Rows are one point carried round by a steady rotation, each followed by how many steps it has turned.
The counts run from 0 to 712.
[ 45  45  15  -1  -8   6  41 -41  28  27 -11  21 -69  18   4  46 -18   8
 -40  27 -62  14 -13  -9 -30  -6  25 -11 -24  17 -49 -39  54   1  16  17
  46  -5 -15 -13 -23   2  15 -12 -28  12 -18 -29  31  16  28  13 -33 -26
  53  13  -1  -3 -19 -19 -12 -65  29  51 -59  -5 -14 -10  -8  18  18 -50
  27  17 -21  -9 -34 -10  33  -7   4]
12
[-12  15 -15 -30 -16  33 -15  15   5  -5  -4 -28 -16  19  24 -34  -4 -20
 -34  42  -2  10 -22 -11  23   8 -67   1  23 -18 -13 -21  35  11 -27  91
 -40 -27 -18   0  13 -24  22  57 -38  -7  -8 -31 -20  30 -39  -8  29  41
  -4  18  10   3 -13  23  29  24  63  34 -16 -25 -36  -3 -41  18   7   3
 -13 -36   7  39 -21  -4 -19 -33 -19]
47
[-25 -47 -19   7  20  18 -43  13  20  24  -1 -10  43   1 -19 -53 -51  14
   4  42  39 -32 -12 -30 -15 -20   5  21  -9  -2  20  10 -69   4   0  -6
   8  39  21  48  20 -29   4 -58  21   0 -37  45  12 -18  24  20 -27 -13
  49 -18  26  28   7   0   0   1   0  30 -27  30  41  -5 -43 -16 -23  31
   6  -1  10  11  17 -66  53  13   2]
667
[ 35  12  50   1  31  -4  35 -14 -34   1  57  -6   9  42 -38  -1  31  12
   2 -17  -2  20  43  12  77  -6   2  30  -9  40  43  -2  21   2 -41  37
  -4   5  35 -60  24 -24  43  -3 -14  15  35  20 -28 -45   6 -29 -26  12
  26  26 -42 -29  12  34   3   9  -8 -47  14 -10  11  49 -32  -3 -48  -9
   1  16  -4 -35  20  41 -19  35 -16]
108
[-30 -13  20  12   6 -19  50 -19  -1   6  19 -28  -4  54 -13   7 -25  20
 -30  23  41  17  40   3   6  -5   4 -13   8  21 -43 -17  19  32  25 -21
  46 -33  14 -23  36 -38 -27  16 -20 -36 -28   5   0  13  26 -12 -42 -29
  29 -10  25 -21 -37  -5   3 -39 -45 -12 -86  26  11  57 -58  14   8 -31
  32  43 -16 -51   8 -18   1 -10  25]
150
[ 46   2  17   0  45  -9 -28  29   3  18 -50  38  45 -18  32  47  -1   2
   6 -24 -41 -23 -19 -28  -3  -9   7 -11  -8  -2  -9  -3  10 -53 -20  11
 -31 -33  17  32 -19  31  22  -6   3  11  20  39 -53  12 -59  -8 -10  40
   5   9 -38  31 -15   5 -44   4  17 -25  19  -8  18 -34 -22  12 -14 -31
 -36 -46  27 -17 -28  51  11  24 -15]
422
[  7  16  -2   2  13 -10 -12 -65 -30 -31   4  56  -3  20  18  50 -48  15
 -23  -8  21 -21   3  11   4  -6  84   4   3   6  10 -30 -16 -22   9 -36
  28  -1 -32  50 -15  39  25  19 -65  32 -21  26 -11 -22  16 -16 -61 -26
  40  37  -1  14  25 -21  27 -26  16  20 -50  10  14 -20  18  -5  -6 -52
 -23 -17  -8   7   9 -49  36  22   9]
68
[ 16 -42  29   6  29   3  25 -40 -25  33  59  -3  -7  50 -50 -12  26  50
 -24   5  32  -6  17  -3  42  -5 -19   9  -1  24  12 -20   5  27 -24   1
  17 -30  -2 -58  45 -49  15   9 -38 -33   7  41  12  -5  17 -16 -65  -1
  22  24 -22   5 -40  46  -4   7 -10  -9 -18  11  12  62 -42   5 -32  -3
  25  22  12 -14  21 -30 -28   4 -45]
603
[-10 -86  22  15 -35 -19 -21 -27  29  20 -24 -48  16  -5 -21 -24 -13  43
  -6  52  41  -6 -31  17 -26 -16 -30  -3 -15  13 -43 -31 -17  29 -21  -9
  34 -39  -4  -7  12  22  -1  21   9 -43 -58  35  15  30   9  18   9  -1
  28 -22  29  -6 -54  17   1 -37 -21  -5 -29  40  24  -8 -33  13  14  -4
  47 -13 -13  19 -20 -59  27   0   6]
49
[ -8 -52   7  19 -30 -14 -42  44  28  17 -19 -47  67  14 -18 -54 -38   1
   0  40  -6  -3 -12   0   5 -26 -13  23 -19 -13  18  10 -52 -14 -11  37
 -35  31 -12  34  -1   6  36  11  19 -23 -15  20 -11 -33 -13  16   9  13
   8  17   4 -16 -46   3  -6 -32 -10 -36  18  40  13  17 -37  28  11  10
 -10 -19 -27  19 -27 -22  31  37  31]
213
[ -9   6 -16  -9   2 -15 -29 -48  30  19   7  -1  -6  25 -17   6  15  46
 -19 -50 -11 -21  -1   8   8  -9  45   8 -20  39 -47 -49   3 -63 -18  -5
   9 -38  15   8   4  25  32 -10 -22  12  16  44 -45 -26 -17 -33 -23  -7
  24  19 -10  -9 -19  12   4 -33 -29  25 -32 -16 -21 -26 -13  -8  23 -48
  18 -49  61 -25  23  18  45  11  14]
599
[ -9 -23 -16 -17  -4  20 -17  27 -42 -35  56 -21  -4  23 -30 -30  25 -25
  48 -27  25  -4 -11   9  28  10 -47  -2  31   2  -3   7  40  -4 -31  38
 -19 -39  25 -60  54  -9 -25   7   5 -21  28 -16 -10   4 -22 -17   5  37
 -27 -33 -15 -23   5  34  21   7 -15 -13  10 -36 -50 -31 -16  -5  -8  19
 -15   1  48 -15  30   7 -57 -30 -49]
272
[ 23 -13  27   1   9  34  38  59 -10   1  16 -55 -36  17 -20 -26   4  22
   2  33 -32  -4  29   0  35  33 -44 -10  12  42   8   8  49  31 -19  71
  -1 -37  45 -73  23   1  17 -17  15  10   3  -3 -43  29  -6 -16  52  28
   6 -22 -23 -27  55  39 -32 -11   4  11   8 -49 -20 -29   4  19  -6  23
  -9  16 -11 -22 -14  58 -38 -40  -3]
186
[ 27  29   3  33  22 -25  18  50   6   6 -10 -10  38   9  17 -14   0 -42
  16 -48 -47 -26  23  -3  16  11  42 -17  -9  20  40  39  -4 -35  29 -18
 -56  30   0 -15  -8   5  -6 -10  32  46  32   5 -36 -51 -34  -3 -20 -20
 -17  15 -34   2  20 -10 -27 -16  12 -51  21 -10   4 -26  28  24   0   6
 -42  -8 -11 -63 -58  67   3  12   0]
662
[-10 -15  11 -11 -22  -2  13  24  37  16  32 -35 -30 -20 -38 -31  -7 -37
  13  -4   5 -17   5   7 -37  41  35  -8 -22  32  20   1  32  32   5 -21
  24  40 -21 -51   8  -5 -42 -41  36   1 -32 -31  84 -23  37  34  -4 -26
  17 -49  16 -25  13  -4 -13 -47 -11   6 -27  19  -1 -25  24  10  -3  13
  47  22 -46 -12 -30 -15 -18  -2 -26]
671
[ -7 -50  27  14 -45   1  22 -45  17  -2  23 -33 -27 -17 -50   6  -4 -10
  36  16   8  -5 -12  59 -36  15  16   7 -22  14   7 -10   8  58  16 -28
  57 -33   9 -52  13   1 -38   6  -3 -22 -31 -19  67  11  61  27   0   5
  21 -67  23 -45  20   3  27 -36 -41 -17 -37   1  10   0  13 -13   1  10
  34  33  -9  24 -35 -40  -2 -19   9]
405
[ 15 -42  12   9   7   2   8  35 -43 -25   5   2 -26   0 -14 -43  33  36
  32 -30  -8 -11 -21 -11  29 -12 -77  -5  29  -9  27   0   0  15  -6  21
 -32   0  22 -62  30 -10  35  -8  13  -4   9   9 -38   0  19  -9  14  22
 -16  -7 -36  11  23  65  -7  37   6 -27  63 -36  24  -7  37 -13  17  67
 -46  19   9  36   6  18 -46 -33  -7]
362
[ -4   5 -17  10 -13   2 -20   8  13 -14 -10   8  15  33  -3  18 -12  19
  15 -28 -45   2 -15 -10  14  24   8 -14  14  31 -33  17   2 -13 -34  78
 -31 -53  17  10   5  12   6  13  11 -11  14  44 -50  21 -39 -35  -6  21
  -8  12 -45 -10   0 -18   8 -31  14  18 -17 -28 -44 -74 -16  25  40  24
 -29 -66  69 -18 -17  50  21 -15  -9]
411
[ 10  28  -9 -40   2   4   7  55 -46 -57  41  23   7  38   0  -8 -42 -21
 -37 -17  -3   8  28  25  60  15  27   9  29  14  26  35  22  -4 -36  48
 -24  20 -19  27 -25  22   6  18 -21  20  23 -45 -32 -13 -11 -13  24  -1
 -17  40 -35 -34  29 -25  -7 -33  36  -9  14 -14 -30 -20  17  28   5   4
 -34  -9 -40  17  15  27 -24  18 -11]
298
[ 31  16   3 -50 -22  35  14 -12  16  15 -31 -10 -40 -47  33  18  33   1
 -18  20 -51  -2 -31 -12  -1 -46 -49  21 -10 -26 -24 -53  27 -12  -6  28
  18  -1 -15  19 -58   7  39 -16 -23  31  -3 -34  13  28 -16  36  49  40
  36  24  19   0  -3  32  12  23  38  23  30 -22  -5  15   8 -22  -5 -18
   3 -11 -24  51   0  31   7 -29   4]
189
[-26 -17 -11   6 -30  48  -2  37 -31 -15  62 -31 -12  30 -18 -52  21  -7
   5   9  -2   8  10  -4  14   4 -61  -4  33 -13 -27  -4  33  28 -12  67
 -17 -32  23 -59  42 -54  -3   2   0 -52  11 -22  -3  18 -31  16  16  22
 -30  -7  -1 -24   0  33  35  15  -5   7  13 -19 -39 -19 -50 -20 -12  32
  -2  28  49  10  14  11 -61 -42 -27]
680
[-27 -81  28   8  24   1   3  46 -43  28 -10 -34  53  -2  -9 -31   9  48
 -22  22  30 -24  17 -23  58  -5 -36  10  20  34 -13   6  -1   9 -16 -15
  -9 -41  44 -36  28   3  22  -4 -21  -3 -13  33 -57  35  -5  -3  11  15
   1   5   0 -12  -5  55 -30  22 -30 -34  44   2  34  18 -39 -17  -3   5
 -25   1 -22 -18  31  27 -40   2  27]
692
[ 42  27   4 -35   1  22  -1 -21  20  11 -39  29 -60 -53  30  59  66  -3
   6 -17 -56  -3 -45  -7 -27 -18 -25   1   2 -26 -10 -38  49  -9 -11  22
  32 -19 -16  19 -56  20  25 -15 -11  44  19 -21  16  -1  -9  26  30  -4
  -4   0  -6  12  12  19   4  16  45  23  43 -11  -5  -1  59 -27   0 -20
  10 -26  17  34  20  31  -4 -27 -27]
597
[-23  19 -13 -16  14   7 -39 -64  10  -3  61  43   6  14 -11  16  -4 -18
  -5 -35  46 -19 -26 -13   6 -13  51   0  -2  -4  17 -10  -6 -38  -6 -11
  -8  18 -30  51   7 -33 -15 -31 -38  -4  18  16  39 -61  -5  -5 -36 -22
  20  27   8  17 -22 -22  23 -28 -16  34 -30  14 -36 -12 -30 -14 -42 -57
  47 -11  28  -7  49 -42  11  26 -38]
435
[  -2   -8    6    5    6   20    7   51  -23  -28    9  -25   68   76
  -21  -17  -58  -14   18   10   31   16   26    2   41   -3  -16   33
   24   12   22   26  -20   10  -18   30  -26  -40   22  -25   18  -24
   -3   18  -27   -2   22    0   -9    0  -39    3    5   32   10   -2
   -8  -46   -8   -6   48   -4   -9  -43  -48    1  -38   34 -103   -1
  -42    5  -25   12   28  -11  -12   11   -7   24   -5]
160
[ 18  10   9  16 -19  25   1 -22  36  33 -35   5  28   3 -30 -25   7  27
 -19   7 -57   3   3  -7   6 -74 -10  52 -59   8   0 -35 -57 -47 -12  15
  -2  62  11  36 -25 -24  80 -15 -32   2   6  14 -35 -41   1  22  -6 -13
  38  56   4 -22 -19  35 -10 -18   0  -6  26  10  26  51 -30   4   2 -29
  -6 -11  -9   3  19  28  61  22  54]
112
[  1  43 -42 -28  10  27   7  55   0  15 -31 -35   6 -46  43 -64 -11 -36
 -47  26 -40   5   9 -15   1 -22 -32   3   1 -39  36  11   0 -23  29  17
 -43  84 -33  25 -34 -11  20 -17   2  36 -13 -72 -16 -10   7  21  49 -13
 -10  11  25  -9  25  20 -18  35  31  24  59  11  18  22  50   5  16  24
 -32  27 -50  13   0  17 -12 -24  28]
530
[ 15  41 -30   4  -4  43 -30  55  26 -29 -30  21  31  36  19 -27 -10 -11
  40   9  -7   1  -9 -29   6  -1 -41  -4  38 -33   9  59 -36   0 -19  58
 -26  52   6  35  -6 -38   8  -1  16 -42  11 -11  -8  -1 -15  14   7  19
 -47  15   2   4  -8 -17  32  16  52   8 -12   4 -22 -25 -28  12   1  53
 -60 -44  46  44   5   3  11  -7 -26]
489
[ 15  -4  -6  28 -12 -31 -17  -7  38  -4 -33  20 -19  -1  -8   6   2  13
  34 -40 -44 -11 -35 -13  -7  39  42 -17 -11  50 -12   8   9  -8   3  42
 -10  -4   7 -20  12  32  20 -10  39  16   2  56 -35 -29   9 -28 -38 -26
  37  -1 -36   6   2 -23 -29 -65  13  13 -22 -29   9 -79  40  43  26  21
 -10 -54  20 -34 -53  12  39  13  -8]
498
[-26  16 -11 -21  -6 -22  24 -57  -6  31 -36   4  12   1  15  32  15  16
 -18   5  37   0  -3 -47 -13 -27 -12 -31  -2 -35 -28  -3  -4  -1   6 -65
  25  -5 -19  51 -14 -25 -25   9  -6  -4  17   8  48  37  14  45 -27  -5
 -13  -4  23  35 -58 -13  -8  14 -18  15 -16  64  16  66 -14 -33  16 -30
  27  11 -15   0  45 -22   1 -34   6]
469
[ 31   1  -8  -9   2  23  -1  95  25  -4  -5 -39 -27 -24   4 -43  -9 -32
   6  29 -51  -6 -11 -12 -17  -4 -28 -12  24  15  25  35  28  22  25  37
 -34  58  11 -33   0   1 -19 -29  48  21  -8 -54  23  -3  19  47  49   6
 -15 -23  19 -25  29  -1 -25 -11  56  16  36   5   1 -26  29  16   7  49
  -4   8 -41  18 -31  31 -38 -21  -2]
264
[  3  32  11  19 -25 -10  34 -46  32  -2  12   8 -33   8 -21   4 -16  -8
  -1  -3 -27 -11  22  65 -15  -9  78  40 -37  34   4  -7  -6 -22  63 -28
  23  40 -21   7 -24  18  10 -18  -1  12  -3 -30   4 -51  66  12  -4 -48
  37 -30  14 -42  49 -15  -4 -39 -35 -13 -27   5   9   3  30  -1  11 -17
  15  41 -22 -26   0   8  39  11  40]
165
[ 43 -21  69 -19  22 -12  50 -17 -19 -17  77  26  -5  32 -50  13  -8  40
 -31  12  -2  -9  35  14  17  -1  19  12 -14  53  36   8   7  39 -29   1
  46   6  24 -27  14   2  32 -14 -34   5  -4  17  15 -17  61   5 -12 -31
  59  16 -41 -37  30  10 -12 -40  -1  15   1 -19   1   1  -2  24 -30 -17
  40  18 -43   4  13   4 -10  21   0]
109
[-25 -18  -9   7  -7  28  -5  67 -11  -6 -24 -31   3 -14 -13 -33 -26  -7
  51  -6 -26 -20   2  12 -27 -12 -18 -14   4   3 -26  16 -36  -3  31 -42
  -2 -36  21 -35  -1 -24 -20 -30  33 -37 -33 -24  12  50  18  47  30  14
 -31 -61  -4 -32  33  29  11   7 -43 -49  17 -19  -7 -32   2 -10  27  41
 -46  50  13  10 -13  21 -35 -23  21]
493
[-11 -21   1  25 -24   6  31 -37 -34  13  38  -9 -38   3 -33 -47  31  37
   8  23 -16  -6  12   6  44 -11 -30  40  -7  31  10 -54  -9  24  10  17
   8  17  23 -60  44   5  46  -4   1  -6 -30   9 -46 -13  51 -27 -12   1
  29  -4 -22  -3  34  71  -5  11   9 -11  22 -32  29  21  28 -16  39  41
 -12  26   9  -2  17  -6  10 -24  25]
363
[  1  -4 -14 -34 -25 -11 -19 -53  53  23 -15 -10 -47 -15  29  30  24 -14
 -15  28  20   6 -44 -10 -46  -3 -18 -16 -19 -40 -33 -57  54  -1 -18  22
  12  -5 -42 -14  -6 -16 -13  17  -9 -12 -18   4  55   8  -9  19 -24  -3
  13  24  34  43 -73   6 -10   0  38  33 -10  33  -9  26   9  15   0 -28
  39 -24  16  21 -32 -30   3 -19 -43]
368
[ 19   9  -1 -30  19 -11 -11  11  -4  38 -22   3  19 -26  41  38 -19 -59
 -19 -13  43 -24 -13 -31  -2 -34  -8 -42  24 -64  11 -10  11 -21  -7 -28
 -37  -7 -41  -6 -20 -42 -21  15 -17 -22  14 -34  60  22 -51  37  -9  29
 -23 -18   2   8 -61  16   6  26   3 -30  47  23  -3  53 -14 -16 -37 -49
 -18  11   2  26  -8 -16 -49  11 -12]
204
